In the data rows, the value 50 means zero.
What is the hidden score of each row? Scores go from 0 to 30, and 15 is about the middle. The score is a weighted sum of the row's numbers plus the product of two more (or one squared), each taken from its middle value.
[53 45 78 34 46 50 63 69 50 61 45 61 44 37 44 39 66 65 55 60 31 61 58 32 47] >> 20
[46 46 54 47 35 52 71 47 69 54 60 65 40 45 78 55 50 34 56 41 47 43 44 50 50] >> 15
[62 46 50 51 60 53 51 48 50 57 53 49 57 51 57 61 50 53 48 44 61 50 47 50 50] >> 10
[54 64 52 42 48 52 61 53 51 56 48 66 41 61 45 55 43 50 34 49 31 33 39 43 47] >> 25
[39 39 46 56 46 60 43 52 55 45 57 51 45 52 40 50 50 50 50 50 50 50 50 50 50] >> 13
[61 52 41 58 61 42 22 59 36 51 42 28 67 31 59 47 67 73 48 51 49 49 53 51 52] >> 11
[37 47 48 55 43 38 67 43 55 56 56 59 44 38 61 58 56 37 36 57 54 58 50 50 50] >> 22
[52 53 45 59 50 45 54 59 57 32 34 69 48 67 54 47 43 47 36 51 45 51 39 53 50] >> 21
[56 57 40 53 55 39 54 50 47 42 52 42 54 52 41 42 48 52 45 47 46 67 30 65 71] >> 19
[41 45 51 54 46 50 42 49 56 46 48 42 52 64 49 43 49 58 43 44 55 49 51 49 48] >> 13
[64 67 44 37 28 61 39 61 72 49 54 56 75 50 45 59 68 61 36 52 42 21 56 57 33] >> 8
[65 45 50 41 54 55 47 52 51 55 51 59 54 30 44 51 46 49 54 56 54 43 60 47 38] >> 19
[50 51 54 61 40 39 45 55 53 41 45 50 48 58 52 53 54 44 62 50 55 44 63 49 51] >> 9
[48 41 57 54 36 47 77 40 74 59 54 64 48 45 73 48 54 27 50 43 54 52 49 49 33] >> 17
[43 41 56 44 36 51 56 41 66 58 55 59 47 46 71 57 47 39 47 43 47 50 49 44 36] >> 17
[40 57 59 72 34 41 54 58 44 46 25 38 42 49 40 55 39 38 74 59 67 50 72 54 42] >> 10
[42 72 56 55 43 53 60 55 40 53 72 46 44 71 46 34 48 51 58 41 47 36 38 43 57] >> 18
[49 47 44 50 50 52 47 47 44 48 52 53 53 54 44 55 48 53 49 51 50 49 54 43 51] >> 15
[53 50 67 46 69 64 50 38 47 46 59 59 44 27 49 50 47 55 51 59 56 38 60 40 58] >> 16
[54 46 48 45 54 52 48 47 47 55 48 50 48 55 50 50 50 50 50 50 50 50 50 50 50] >> 14
[47 54 65 79 20 33 44 67 48 65 24 37 41 54 39 54 45 36 81 58 65 42 75 56 47] >> 11
[45 49 53 46 42 62 28 43 44 56 60 59 54 57 41 44 43 49 45 52 39 44 47 48 51] >> 27
[51 42 52 42 52 63 42 40 52 56 49 49 52 51 34 58 56 54 51 48 44 45 49 49 61] >> 12
[53 46 58 57 40 35 48 57 46 56 40 42 55 51 42 50 42 53 67 54 61 57 60 53 56] >> 11
[46 28 32 53 42 44 50 52 37 49 49 71 38 52 51 55 64 42 41 45 71 68 52 39 42] >> 10
[49 44 46 41 61 52 52 40 49 49 47 63 56 44 55 55 39 51 52 42 51 58 65 48 55] >> 14
[65 61 59 43 41 64 55 53 58 59 61 46 22 41 41 42 32 51 53 80 47 46 57 67 33] >> 20
[32 32 53 49 50 48 65 37 50 49 56 40 57 45 46 54 48 58 40 52 39 52 56 44 62] >> 18
[50 37 45 52 69 66 46 39 50 44 51 49 46 52 57 51 34 49 45 52 43 40 59 38 58] >> 10
[53 49 48 51 53 57 50 43 49 58 54 54 41 49 44 48 51 52 46 50 55 51 52 46 57] >> 14
[65 43 42 43 59 54 56 68 48 39 52 71 53 55 31 67 64 58 64 57 61 66 65 28 67] >> 9
[62 41 40 58 69 43 26 53 31 49 45 49 55 42 54 26 62 83 47 56 35 52 50 50 50] >> 21
[54 44 49 47 50 56 46 50 43 48 50 54 49 53 44 56 50 55 48 48 52 48 54 51 46] >> 14
[56 50 49 42 49 49 44 51 59 50 51 46 58 53 54 51 57 55 49 47 45 48 49 52 43] >> 14
[47 39 57 43 36 58 52 70 74 52 54 54 39 56 81 48 53 22 60 39 63 51 50 50 50] >> 5
[62 50 43 37 50 58 48 32 38 57 52 45 56 48 48 41 48 54 46 39 50 50 50 50 50] >> 19
[60 58 51 47 56 51 53 52 48 46 41 73 50 60 58 50 50 50 50 50 50 50 50 50 50] >> 16
[52 72 52 29 60 40 46 74 66 58 58 59 72 51 48 34 57 46 48 48 29 52 56 80 50] >> 14
[56 49 66 46 57 46 55 56 45 35 65 52 39 46 53 38 48 42 45 40 48 46 42 42 39] >> 16
[48 28 66 63 46 51 23 57 50 50 62 83 46 56 46 58 24 29 43 47 58 46 71 58 58] >> 14
[53 42 59 57 37 23 66 42 69 58 35 57 42 57 81 48 61 22 38 46 55 43 59 68 38] >> 10
[34 43 46 46 49 63 37 58 63 41 58 43 43 37 50 60 46 38 33 53 46 55 45 38 37] >> 18
[39 46 55 62 35 37 44 60 28 50 34 38 49 57 41 49 31 47 64 70 65 68 57 59 63] >> 7
[40 41 54 49 47 49 51 50 47 43 48 54 47 35 38 46 47 51 50 46 35 45 44 47 47] >> 23
[44 42 48 57 37 39 53 36 50 67 50 58 49 41 58 49 49 42 43 53 72 55 41 58 66] >> 20
[37 47 45 48 53 62 45 67 66 53 48 40 44 40 52 59 51 35 33 54 43 54 44 36 25] >> 18
[38 42 53 63 37 52 72 49 74 53 51 48 45 47 86 52 60 32 48 43 46 38 46 52 26] >> 13
[39 54 52 49 53 56 50 50 49 46 56 46 48 56 44 46 54 52 44 63 64 43 52 48 47] >> 13
[55 49 60 43 47 53 38 47 34 48 47 50 47 39 44 39 39 56 47 50 50 50 50 50 50] >> 20
[48 68 57 52 52 52 59 46 45 53 66 45 54 66 51 43 52 52 54 44 45 45 38 43 55] >> 17
[51 42 56 48 51 51 49 44 45 52 52 53 53 50 55 45 53 48 46 50 46 48 48 53 45] >> 18
[61 49 61 39 63 62 42 54 42 61 40 53 69 59 32 48 42 56 53 39 43 56 44 61 60] >> 20
[31 52 39 36 48 61 28 39 81 58 62 42 32 38 46 46 53 36 16 55 53 60 55 42 39] >> 15
[54 45 50 49 54 55 45 49 53 51 50 57 51 50 49 53 49 50 50 50 50 50 50 50 50] >> 15
[60 42 49 42 52 56 42 44 43 50 52 52 54 56 53 45 59 55 37 45 52 47 56 50 54] >> 12
[52 48 48 44 54 53 48 42 46 50 50 48 52 55 50 54 52 54 46 49 57 50 50 48 48] >> 13
[51 44 49 45 54 52 50 47 51 54 46 44 45 50 42 48 48 52 44 47 51 59 53 48 44] >> 14
[52 68 44 50 55 55 51 25 75 67 55 79 23 50 49 50 48 44 34 57 31 58 51 57 44] >> 21
[54 61 53 40 50 55 59 40 62 41 39 72 49 50 61 46 49 50 42 48 61 53 46 44 51] >> 22
[59 72 20 39 66 32 64 41 62 54 62 39 58 65 49 63 64 35 57 32 41 86 23 72 53] >> 9
[45 48 62 48 44 52 40 49 38 37 50 58 46 43 48 50 50 50 50 50 50 50 50 50 50] >> 18
[62 67 26 61 67 31 61 51 48 45 48 50 56 48 37 50 43 55 60 48 37 69 24 70 63] >> 20
[44 43 52 44 54 61 42 42 47 56 52 51 56 50 50 50 50 50 50 50 50 50 50 50 50] >> 16
[53 59 50 42 47 54 51 45 54 48 45 61 47 56 51 50 54 51 49 48 53 49 50 52 46] >> 17
[41 37 33 47 57 51 55 43 55 54 53 53 58 63 51 54 41 53 41 41 56 63 52 39 47] >> 13
[58 44 41 59 63 43 37 47 33 55 47 45 47 45 50 50 50 50 50 50 50 50 50 50 50] >> 14
[63 57 59 58 53 55 50 48 54 43 48 70 53 57 52 50 47 48 36 40 46 51 37 46 53] >> 22
[54 44 48 46 52 54 49 43 46 54 50 55 52 55 48 52 50 50 50 50 50 50 50 50 50] >> 15
[47 48 47 49 56 28 54 28 49 49 69 52 52 50 50 50 50 50 50 50 50 50 50 50 50] >> 14
[57 50 52 46 46 46 41 48 65 46 56 50 62 51 55 56 53 52 45 39 38 38 51 59 46] >> 13
[45 46 51 49 39 49 70 47 65 56 59 62 49 45 71 53 53 39 51 45 51 52 47 44 42] >> 17
[51 48 44 53 50 55 47 39 45 57 54 48 58 56 50 55 53 50 51 47 55 54 44 52 57] >> 14
[52 61 51 37 44 64 64 27 60 35 48 61 42 46 67 41 55 53 46 45 61 50 50 50 50] >> 20
[56 68 31 53 66 37 57 53 46 44 52 42 53 54 38 50 43 52 52 50 39 66 30 58 64] >> 18
[46 40 57 51 37 47 69 56 61 55 53 58 45 52 73 37 55 29 56 44 46 44 44 54 31] >> 19
[38 47 41 50 45 65 39 58 60 45 59 41 40 36 56 58 42 36 37 48 47 49 43 29 39] >> 19
[56 48 43 42 51 50 47 45 51 52 52 53 51 56 55 50 57 47 43 44 50 49 54 53 49] >> 12
[46 44 38 34 59 50 51 51 55 55 51 45 48 52 52 49 49 60 43 52 53 43 66 40 59] >> 6
[54 40 34 73 48 67 38 44 32 52 40 60 28 54 44 65 57 55 45 58 32 52 53 22 49] >> 19
[39 47 61 41 48 55 35 48 40 39 55 45 50 36 49 33 38 50 50 50 50 50 50 50 50] >> 19
[55 45 49 47 52 56 52 54 49 50 47 52 46 60 53 52 51 47 43 49 52 49 46 45 54] >> 13
[52 50 60 47 62 16 53 76 47 77 65 42 46 76 45 28 63 57 54 43 57 36 40 53 57] >> 15
[51 44 42 48 48 53 50 49 50 55 48 49 49 52 48 49 56 57 49 51 49 53 52 52 50] >> 13
[45 70 55 56 52 45 54 47 47 57 63 45 52 62 43 43 59 52 52 41 42 45 40 48 51] >> 19
[59 52 52 45 45 50 44 52 60 43 56 53 62 54 51 51 61 53 46 45 45 42 52 53 50] >> 12
[44 55 68 77 25 38 47 72 43 61 22 38 44 52 37 52 45 38 83 56 68 52 69 55 50] >> 10
[64 58 34 62 69 43 58 66 57 52 48 46 70 58 35 43 38 58 73 58 33 76 33 94 55] >> 16
[74 76 27 55 63 55 38 62 48 30 29 51 47 50 50 50 50 50 50 50 50 50 50 50 50] >> 15
[27 56 65 61 32 42 41 75 51 58 29 40 52 48 43 57 50 42 86 77 74 64 64 45 61] >> 10
[63 53 32 59 64 41 51 57 52 47 45 48 63 46 37 49 46 56 63 47 46 64 28 71 58] >> 16
[41 49 61 54 36 33 68 40 58 72 61 73 31 25 64 50 50 50 50 50 50 50 50 50 50] >> 20
[46 53 44 45 50 58 49 45 44 43 48 46 50 51 46 51 52 52 42 48 52 59 43 54 57] >> 19
[67 67 16 51 65 39 52 48 45 48 58 44 48 39 28 64 38 58 62 53 42 68 25 84 69] >> 15
[50 41 48 42 56 40 59 62 51 51 60 53 50 58 39 63 59 59 48 46 60 63 61 34 50] >> 7
[44 51 52 56 43 54 40 55 49 57 49 61 47 70 52 58 44 47 44 46 41 47 38 49 55] >> 19
[43 70 57 57 48 51 62 50 44 51 69 45 49 65 50 41 49 52 58 36 43 40 38 47 54] >> 17
[64 57 40 54 57 49 55 38 52 53 52 36 63 53 41 50 52 47 51 48 50 59 40 56 60] >> 15
[47 42 45 30 48 44 50 42 43 54 54 40 46 54 56 39 51 49 44 64 49 50 60 49 53] >> 11
[58 39 46 60 65 44 35 51 37 57 40 41 55 43 54 40 62 78 48 52 40 48 49 55 50] >> 14
[43 55 60 76 27 44 46 67 44 47 30 43 38 56 41 58 39 36 75 58 64 53 71 53 50] >> 8
[43 46 64 44 44 56 44 44 34 42 45 56 48 49 59 48 42 43 48 49 41 48 48 50 43] >> 20
[55 53 57 45 60 59 51 54 54 49 50 62 52 30 42 48 45 50 48 53 48 40 65 43 53] >> 17
[62 44 45 35 51 44 39 54 49 51 47 39 37 51 48 49 46 62 44 66 50 54 45 42 47] >> 12
[53 43 50 24 51 58 57 48 50 63 45 44 41 64 36 56 64 71 44 48 59 51 55 41 48] >> 9
[36 37 53 60 37 54 74 50 65 56 53 61 48 40 83 42 58 20 48 48 50 39 48 53 32] >> 17
[51 52 46 29 38 48 50 32 54 37 34 32 52 51 48 54 50 55 46 50 50 50 50 50 50] >> 19
[53 50 55 41 50 52 52 41 50 50 50 57 51 52 49 49 49 57 48 43 53 50 50 50 50] >> 17
[30 42 44 54 53 54 40 58 64 46 58 40 46 45 48 46 53 35 50 50 50 50 50 50 50] >> 11
[49 55 45 52 43 58 43 53 62 53 35 52 60 59 42 49 54 51 53 52 49 62 52 44 49] >> 18
[42 35 44 53 53 53 39 50 63 48 56 45 46 46 45 51 48 43 40 51 47 54 52 48 37] >> 15
[32 71 62 57 42 43 50 63 41 62 61 47 47 58 65 49 63 50 47 36 42 36 43 40 46] >> 17
[55 54 54 52 42 53 40 36 53 44 62 54 67 50 52 56 66 51 51 53 49 39 55 46 43] >> 16
[37 38 42 55 47 44 49 34 13 38 58 67 71 52 68 58 42 62 59 64 38 43 45 69 58] >> 18
[58 76 20 66 70 40 35 40 58 53 45 56 78 42 58 50 56 45 74 58 40 46 45 48 87] >> 10
[55 48 51 54 50 48 54 47 51 50 54 52 52 52 53 48 54 51 48 46 49 50 53 51 47] >> 14
[59 56 58 43 33 52 51 56 50 37 52 50 54 46 49 47 64 52 52 47 38 41 59 48 46] >> 15
[53 44 49 47 55 51 45 43 45 49 50 52 49 57 46 46 55 52 50 53 52 54 52 52 52] >> 13
[41 37 50 46 54 53 37 57 64 47 50 52 51 47 43 54 57 44 42 57 50 56 51 46 43] >> 15
[63 45 46 42 57 46 47 54 46 40 51 48 42 55 41 55 50 57 44 64 59 50 56 38 44] >> 9
[57 50 62 40 58 60 55 54 51 55 50 63 50 23 44 49 40 54 46 56 49 48 66 50 52] >> 18
[52 54 60 58 58 42 56 34 49 53 59 52 55 63 50 50 50 50 50 50 50 50 50 50 50] >> 14
[57 42 44 46 49 58 58 38 46 40 50 60 50 47 50 50 50 50 50 50 50 50 50 50 50] >> 17
[40 46 59 51 49 45 49 54 51 57 58 38 48 61 48 48 51 56 47 46 48 51 50 50 50] >> 11
[59 45 31 30 44 59 43 45 46 51 67 65 26 42 60 45 51 49 39 43 49 56 42 45 32] >> 17
[56 58 30 57 61 38 56 46 43 53 44 51 50 53 39 50 50 50 50 50 50 50 50 50 50] >> 16
[51 48 48 43 52 53 48 45 48 51 50 51 52 57 51 50 53 53 43 50 54 49 53 50 50] >> 13
[51 47 48 46 51 53 50 50 46 53 52 49 50 56 50 50 50 55 44 51 53 54 52 49 47] >> 13
[60 52 42 56 54 46 35 55 35 51 45 42 55 43 49 38 61 73 44 50 44 52 48 54 51] >> 16
[53 43 38 63 46 54 37 52 44 37 55 55 47 50 51 47 51 61 49 58 46 44 50 50 50] >> 14
[48 39 52 48 52 56 48 42 53 57 51 61 52 51 58 59 41 64 50 53 61 55 50 29 50] >> 14
[53 40 44 41 65 51 59 58 54 48 53 58 55 59 48 58 53 57 48 49 60 58 66 33 69] >> 8
[59 46 50 44 55 48 51 40 41 57 45 50 52 53 53 39 53 56 45 40 64 47 47 50 50] >> 15
[49 41 47 47 39 33 58 64 44 38 27 55 70 16 55 50 29 66 58 45 52 58 50 50 50] >> 29
[56 59 27 57 61 49 39 44 50 50 36 43 40 47 44 60 53 60 48 46 58 65 41 62 57] >> 12
[56 59 39 42 42 50 36 62 69 38 46 48 57 60 48 53 52 57 41 43 51 51 49 60 59] >> 11
[57 50 53 43 44 44 39 53 62 33 57 50 67 53 56 46 64 53 49 50 50 50 50 50 50] >> 13
[68 49 50 39 42 52 40 43 62 53 55 56 66 62 43 50 46 56 45 51 59 50 50 50 50] >> 19
[54 57 57 39 56 55 61 26 67 46 47 54 51 45 61 42 40 45 47 48 61 45 57 40 42] >> 17
[54 36 37 25 48 48 46 56 54 41 51 45 44 61 56 38 55 64 49 47 54 53 50 32 50] >> 10
[53 44 47 48 49 51 48 46 61 45 57 56 67 54 48 54 56 53 47 45 46 41 56 53 48] >> 9
[45 80 38 49 47 54 73 58 37 90 59 41 71 71 63 27 54 44 73 50 31 32 49 45 56] >> 8
[51 60 67 42 59 50 47 47 43 47 49 51 37 27 53 64 40 52 59 66 56 44 66 39 58] >> 11
[51 58 23 52 66 50 52 54 57 55 49 37 51 65 48 50 44 54 57 52 41 55 15 64 59] >> 14
[51 43 51 47 51 54 53 41 46 55 49 52 52 54 48 53 51 53 45 50 50 50 50 50 50] >> 16
[52 56 55 37 40 55 57 48 65 49 61 51 66 52 40 51 62 62 45 50 50 50 50 50 50] >> 15
[78 57 36 75 68 38 50 55 49 54 40 56 54 34 34 44 45 57 65 37 41 58 25 66 54] >> 25
[43 55 62 76 22 38 48 74 48 52 31 40 43 55 37 56 43 42 72 54 66 53 63 51 54] >> 11
[42 61 69 81 29 44 49 61 52 69 22 34 55 52 39 51 51 35 77 49 56 44 61 53 50] >> 16
[53 45 46 48 50 55 41 37 52 53 45 52 49 54 45 50 52 54 50 46 44 43 58 47 49] >> 15
[50 46 55 46 53 57 43 43 53 56 49 53 52 55 41 54 55 50 51 47 44 46 52 52 54] >> 14
[50 44 52 44 51 61 43 42 55 57 49 53 51 55 43 56 51 50 48 47 40 50 49 53 52] >> 16
[45 48 56 56 35 44 44 60 31 42 39 40 33 61 39 50 29 44 64 58 59 55 63 69 54] >> 6
[51 54 58 38 46 70 57 28 59 35 49 63 40 41 61 48 49 49 42 39 64 47 57 46 38] >> 17
[68 60 23 66 70 34 56 50 54 52 41 49 59 49 32 51 41 57 72 50 50 50 50 50 50] >> 12
[55 48 53 57 62 56 32 40 29 48 60 56 47 46 33 71 62 55 48 46 53 53 47 40 58] >> 14
[39 45 44 46 56 54 45 51 54 48 69 46 46 43 54 62 54 45 40 49 52 57 52 49 52] >> 10
[43 26 63 46 52 77 44 56 51 44 60 42 52 21 44 59 64 50 50 50 50 50 50 50 50] >> 14
[23 53 22 33 69 39 54 71 45 41 53 33 52 72 38 69 52 42 62 62 55 76 26 78 58] >> 10
[40 66 57 55 44 50 61 51 47 52 65 45 48 63 54 39 58 46 57 42 45 39 41 42 47] >> 17
[53 45 50 49 58 58 49 50 53 44 54 58 46 56 50 48 49 47 47 45 54 50 54 44 56] >> 12
[48 47 53 47 50 49 44 45 44 49 51 48 51 50 45 47 46 53 48 44 50 46 45 54 50] >> 18
[29 75 56 46 43 46 61 59 32 69 53 47 63 64 60 44 51 42 68 39 41 41 37 41 50] >> 23
[49 44 52 44 53 50 43 47 41 49 54 51 51 49 50 46 48 53 46 47 47 44 48 50 44] >> 18
[54 46 51 59 47 44 44 42 60 27 61 54 65 53 63 41 59 51 45 48 33 39 64 48 48] >> 10
[69 40 65 56 41 66 47 47 60 62 61 51 42 51 54 29 48 27 38 69 44 60 42 64 56] >> 18
[52 46 40 61 61 44 37 48 34 46 39 44 57 47 55 43 58 69 50 49 41 48 50 49 50] >> 15
[54 42 51 67 56 43 41 44 38 52 39 45 54 43 61 40 47 73 47 47 44 52 55 48 53] >> 15
[38 38 46 46 56 63 38 50 52 49 55 45 52 42 47 55 55 40 38 52 45 52 44 38 38] >> 19
[49 47 49 49 50 52 47 45 49 50 50 47 52 52 52 48 48 53 45 46 52 46 49 49 50] >> 15
[44 63 55 58 52 48 61 44 47 58 64 45 56 63 46 40 51 55 52 41 50 50 50 50 50] >> 15
[54 46 51 45 54 48 54 44 47 46 45 56 49 58 59 37 51 52 44 42 52 46 42 44 56] >> 17
[40 87 53 55 49 29 83 54 46 69 66  5 63 67 49 38 57 68 49 41 50 50 50 50 50] >> 9
[32 32 38 43 63 68 46 59 20 58 54 51 46 46 39 51 36 54 52 46 48 51 41 47 41] >> 20
[57 57 54 40 51 60 59 35 64 42 41 60 49 46 63 52 44 47 41 45 61 49 53 40 48] >> 19
[59 46 47 41 51 44 40 37 42 51 45 57 49 49 55 46 47 50 44 52 44 51 55 52 54] >> 17
[53 57 43 44 45 53 49 21 44 69 52 42 48 49 38 47 54 52 39 41 41 67 51 62 43] >> 19
[53 44 46 44 52 48 45 49 46 51 49 54 48 54 45 55 53 56 42 51 54 52 50 51 50] >> 14
[47 52 48 49 42 58 48 56 48 51 57 40 44 37 58 60 45 42 39 47 33 59 30 49 32] >> 18
[47 35 57 46 56 74 36 35 54 52 43 46 41 59 26 53 49 51 57 45 34 54 49 50 62] >> 13
[45 47 51 46 58 61 49 51 45 59 46 38 46 62 49 52 60 50 50 50 50 50 50 50 50] >> 10
[31 48 45 55 35 59 36 55 38 43 42 35 50 38 52 80 60 55 51 40 43 15 39 48 29] >> 16
[43 39 72 58 32 48 76 40 66 54 51 62 55 52 71 53 52  9 49 41 49 49 46 43 34] >> 21
[53 41 59 47 56 50 48 52 46 49 54 46 52 50 50 43 55 54 44 49 57 54 49 54 47] >> 12
[47 52 51 55 43 48 52 54 54 52 45 48 49 54 50 48 53 46 52 46 48 47 55 48 52] >> 14
[27 64 46 30 36 54 45 33 44 44 52 58 43 61 33 49 53 67 34 53 46 50 50 50 50] >> 25
[63 62 49 41 55 54 54 48 55 46 34 68 39 59 53 55 53 52 43 47 51 50 50 50 50] >> 16
[59 32 47 54 59 49 35 45 35 61 44 27 51 41 55 46 58 76 49 45 39 50 52 58 63] >> 7
[62 46 43 77 54 48 37 40 36 53 37 55 47 36 49 58 71 65 44 53 50 59 50 42 52] >> 16
[56 47 37 45 41 33 33 50 64 55 59 48 58 60 50 47 84 59 51 60 46 50 53 31 33] >> 19
[63 73 26 76 68 39 49 54 51 59 39 53 60 41 22 50 49 46 65 54 38 73 16 70 61] >> 27
[51 45 64 65 38 40 51 54 47 59 33 44 51 47 38 50 52 53 70 57 60 58 63 52 39] >> 15
[34 64 53 60 42 44 53 66 51 52 39 41 50 48 41 47 42 42 64 60 60 47 62 50 49] >> 15
[51 52 66 43 67 68 45 35 41 43 59 51 41 28 41 46 43 61 42 55 52 46 67 39 68] >> 18
[36 52 46 44 54 37 60 36 31 59 52 51 43 37 46 62 52 41 36 54 57 62 38 69 42] >> 15
[51 64 57 46 40 56 37 80 58 25 57 63 57 46 62 47 50 50 50 50 50 50 50 50 50] >> 15
[60 40 42 53 67 52 47 42 45 58 60 47 52 62 43 33 38 38 48 34 44 54 56 52 49] >> 20
[52 45 34 61 57 25 64 49 47 81 50 63 49 18 90 59 46 18 25 41 61 53 32 52 55] >> 23
[46 41 27 54 59 53 49 37 65 45 53 52 38 34 33 48 49 50 53 52 55 62 42 59 43] >> 16
[45 50 60 74 26 30 45 67 34 46 30 31 42 54 36 52 32 46 78 63 71 60 72 61 59] >> 3
[58 56 50 40 40 50 41 52 56 41 58 52 55 54 49 56 57 51 47 50 51 50 50 50 50] >> 14
[33 55 43 73 26 59 50 72 42 37 38 35 35 65 45 60 22 34 68 50 50 50 50 50 50] >> 14
[45 46 56 53 43 51 56 50 47 43 51 49 48 41 53 56 51 48 47 47 47 47 43 44 46] >> 20
[44 42 57 57 47 41 75 51 61 59 52 49 52 52 71 36 58 21 47 44 46 43 50 60 37] >> 14
[36 57 65 41 68 71 60 54 49 60 55 48 42 30 37 43 50 50 50 50 50 50 50 50 50] >> 20
[44 33 52 50 52 50 51 61 58 53 61 41 52 25 53 65 34 43 53 49 47 37 64 45 34] >> 11
[49 43 50 48 54 50 53 50 49 53 53 49 48 51 53 47 52 50 45 50 50 50 50 50 50] >> 13
[39 47 49 47 46 61 37 59 56 39 58 44 39 43 51 57 45 39 37 50 45 50 50 37 40] >> 15
[42 35 37 25 56 58 53 56 60 53 53 53 44 52 52 47 51 60 48 51 44 41 65 34 56] >> 1
[54 52 53 50 45 44 46 48 62 37 58 53 65 53 56 50 50 50 50 50 50 50 50 50 50] >> 15
[53 52 53 45 46 49 45 51 61 39 55 53 59 58 52 49 59 53 48 48 43 41 55 50 43] >> 13
[61 51 27 55 51 30 54 38 74 64 59 58 46 38 50 69 52 49 61 58 67 66 63 31 56] >> 8
[41 51 46 54 44 56 36 53 53 44 64 51 37 42 46 52 59 43 31 57 53 47 43 40 34] >> 17
[47 37 51 52 51 40 67 42 58 55 53 59 43 41 61 40 58 28 40 44 58 46 45 60 48] >> 16
[50 46 41 38 46 54 53 52 45 47 55 59 46 52 50 48 49 48 47 50 52 38 57 54 49] >> 12
[49 50 37 65 55 50 35 61 33 44 48 48 45 48 47 42 50 67 51 54 41 50 59 44 48] >> 14
[39 33 54 47 50 67 37 54 62 57 59 53 40 50 43 66 62 40 53 69 62 43 43 39 36] >> 14
[54 58 53 23 55 56 63 45 52 32 31 55 44 52 52 53 47 55 37 50 50 50 50 50 50] >> 23
[41 43 53 56 36 43 78 42 73 60 54 64 42 41 80 43 60 18 44 42 52 45 44 53 36] >> 19
[55 38 45 36 58 48 55 59 47 45 50 47 43 58 45 51 55 61 49 59 50 50 50 50 50] >> 8
[32 36 51 46 52 53 38 70 65 49 41 51 48 41 48 56 52 37 41 54 61 50 44 44 38] >> 17
[50 44 48 41 49 55 46 52 47 46 49 49 57 53 50 53 55 49 48 50 50 50 50 45 44] >> 15
[52 58 56 73 33 46 44 62 45 42 29 39 41 54 36 59 37 34 69 54 62 52 68 54 46] >> 10
[58 45 36 51 56 46 58 42 42 64 58 47 52 62 41 61 50 50 50 50 50 50 50 50 50] >> 11
[62 54 28 63 61 47 65 51 53 49 46 55 62 49 42 51 52 48 60 51 43 62 35 82 50] >> 14
[49 44 51 52 44 55 73 52 55 48 46 53 38 54 69 50 69 34 44 45 52 49 46 50 36] >> 13
[63 49 47 60 53 56 63 31 46 62 50 56 55 62 48 46 68 52 51 45 52 28 61 43 43] >> 9
[46 35 70 47 80 58 47 17 44 49 57 65 49 31 48 52 40 58 45 64 57 37 67 43 62] >> 15
[51 44 51 43 51 53 50 48 46 57 52 51 52 56 46 51 55 54 46 50 51 52 49 46 51] >> 15
[47 44 40 55 47 57 48 39 47 43 59 56 50 53 40 53 51 57 46 50 42 51 58 41 53] >> 15
[51 64 57 27 56 70 62 48 50 45 38 74 55 42 57 47 53 50 44 51 70 42 43 53 54] >> 29
[60 68 29 56 65 36 63 54 48 45 51 40 52 53 35 49 41 54 54 49 39 69 26 64 64] >> 18
[44 57 62 47 48 49 65 56 46 53 55 36 41 50 65 44 62 50 45 29 66 43 51 41 46] >> 10
[51 37 37 28 48 45 45 55 49 46 58 42 40 54 55 38 46 61 49 65 48 49 55 31 48] >> 12
[42 69 66 51 46 48 65 57 49 51 68 43 45 66 50 35 51 55 60 36 50 50 50 50 50] >> 12
[49 65 47 64 59 48 18 53 39 74 43 65 49 58 62 49 56 76 41 44 40 51 53 69 44] >> 19
[57 67 51 45 53 53 58 51 59 40 41 72 49 57 53 49 45 46 38 49 51 56 47 39 60] >> 23
[55 49 58 55 44 33 31 42 52 31 63 48 77 51 58 45 65 47 50 46 38 33 54 58 57] >> 12
[43 78 62 56 45 46 62 54 38 56 69 40 49 70 50 35 58 52 50 50 50 50 50 50 50] >> 12
[56 46 57 43 47 51 48 48 53 50 51 49 57 53 50 54 56 55 53 50 56 41 57 50 43] >> 12
[63 61 24 58 62 33 60 59 50 50 56 36 55 54 31 57 37 57 61 51 36 73 19 71 65] >> 15
